In the data rows, zero lies at 4.5, halfway between 4 and 5.
Some points, each followed by its number:
tensor([2, 4, 3, 4, 3, 5, 6, 8, 3, 6, 5, 3, 4, 4, 8, 6]) 0
tensor([3, 6, 4, 4, 5, 6, 5, 6, 3, 5, 4, 4, 4, 4, 5, 6]) 1
tensor([4, 3, 5, 5, 4, 4, 6, 3, 4, 5, 3, 5, 4, 4, 5, 3]) 2
tensor([4, 1, 4, 4, 2, 1, 4, 4, 6, 5, 5, 4, 5, 4, 4, 1]) 3
tensor([5, 4, 5, 6, 4, 2, 4, 3, 6, 3, 3, 7, 5, 3, 3, 0]) 4
tensor([6, 2, 4, 6, 6, 5, 4, 6, 2, 5, 3, 4, 3, 3, 3, 6]) 5
tensor([5, 8, 3, 4, 2, 6, 9, 4, 3, 0, 8, 8, 4, 6, 8, 4]) 6
tensor([4, 4, 4, 5, 4, 5, 6, 5, 3, 4, 4, 6, 4, 3, 4, 4]) 7
tensor([9, 0, 4, 6, 6, 4, 1, 6, 9, 4, 4, 1, 8, 5, 3, 7]) 8
tensor([5, 4, 4, 4, 6, 4, 4, 4, 4, 5, 5, 4, 4, 5, 3, 7]) 9
tensor([5, 6, 4, 5, 6, 6, 4, 6, 4, 5, 4, 4, 4, 4, 4, 6]) 10
tensor([4, 2, 5, 4, 5, 4, 1, 4, 6, 7, 3, 1, 5, 5, 4, 4]) 11
tensor([6, 5, 5, 4, 5, 5, 4, 3, 5, 4, 4, 4, 5, 5, 4, 4]) 12
tensor([5, 4, 6, 5, 5, 1, 1, 2, 6, 5, 3, 6, 6, 4, 0, 2]) 13
tensor([5, 6, 4, 4, 6, 6, 5, 5, 4, 4, 5, 4, 4, 4, 5, 7]) 14
Which three points above are nearest to each new point by angle? Their numbers follow each, nearest first.
tensor([7, 4, 5, 5, 8, 4, 2, 4, 4, 6, 5, 2, 4, 6, 0, 9]) 9 8 5
tensor([7, 5, 5, 4, 5, 5, 4, 2, 6, 3, 4, 4, 5, 5, 3, 4]) 12 13 8
tensor([5, 7, 4, 4, 3, 6, 8, 4, 3, 2, 6, 7, 4, 6, 6, 4]) 6 7 14
tensor([7, 8, 4, 2, 4, 8, 5, 6, 8, 3, 8, 2, 8, 7, 9, 9]) 14 6 8
tensor([7, 3, 4, 5, 4, 3, 5, 4, 7, 3, 7, 5, 6, 6, 4, 5]) 8 3 12
tensor([5, 6, 4, 4, 4, 4, 6, 4, 5, 3, 7, 5, 5, 6, 6, 5]) 6 14 0
tensor([4, 3, 2, 4, 0, 4, 9, 8, 5, 2, 9, 8, 5, 7, 9, 4]) 6 0 7
tensor([5, 0, 4, 6, 1, 0, 4, 6, 7, 5, 4, 5, 4, 5, 5, 0]) 3 4 2
tensor([3, 4, 5, 5, 5, 3, 6, 5, 2, 6, 4, 6, 2, 3, 3, 3]) 7 2 5
tensor([5, 5, 5, 4, 7, 5, 3, 4, 4, 7, 4, 3, 4, 5, 1, 7]) 9 10 5
tensor([5, 4, 5, 6, 3, 2, 4, 3, 6, 2, 3, 9, 6, 3, 3, 0]) 4 13 3
tensor([5, 4, 5, 6, 3, 2, 4, 3, 6, 3, 3, 8, 5, 3, 3, 0]) 4 13 3
tensor([2, 7, 6, 3, 4, 4, 1, 4, 7, 6, 3, 3, 7, 4, 6, 2]) 11 13 3
tensor([4, 4, 4, 4, 2, 4, 5, 4, 6, 4, 5, 4, 5, 6, 7, 2]) 3 6 2
tensor([7, 4, 3, 5, 5, 6, 8, 6, 3, 2, 7, 4, 3, 6, 5, 9]) 14 6 9
tensor([5, 4, 5, 5, 5, 3, 2, 3, 6, 5, 4, 5, 5, 5, 1, 2]) 13 4 3
tensor([3, 5, 4, 3, 4, 5, 4, 5, 6, 6, 6, 2, 5, 6, 7, 6]) 0 11 1
tensor([5, 7, 4, 4, 4, 5, 6, 4, 5, 3, 7, 5, 5, 6, 7, 6]) 6 14 0
tensor([7, 2, 4, 6, 5, 5, 4, 5, 4, 4, 4, 5, 4, 4, 3, 5]) 5 8 9
tensor([1, 4, 5, 4, 4, 3, 1, 6, 5, 8, 2, 3, 5, 2, 5, 1]) 11 3 13
tensor([6, 5, 5, 4, 7, 6, 4, 5, 3, 6, 5, 3, 4, 6, 2, 9]) 9 10 14
tensor([4, 2, 4, 5, 5, 4, 3, 6, 5, 6, 3, 4, 4, 4, 4, 4]) 11 5 8
tensor([3, 4, 4, 4, 4, 5, 5, 6, 4, 5, 5, 4, 4, 4, 6, 5]) 0 1 14
tensor([5, 0, 4, 6, 2, 0, 4, 5, 6, 5, 4, 5, 4, 4, 4, 0]) 3 4 2
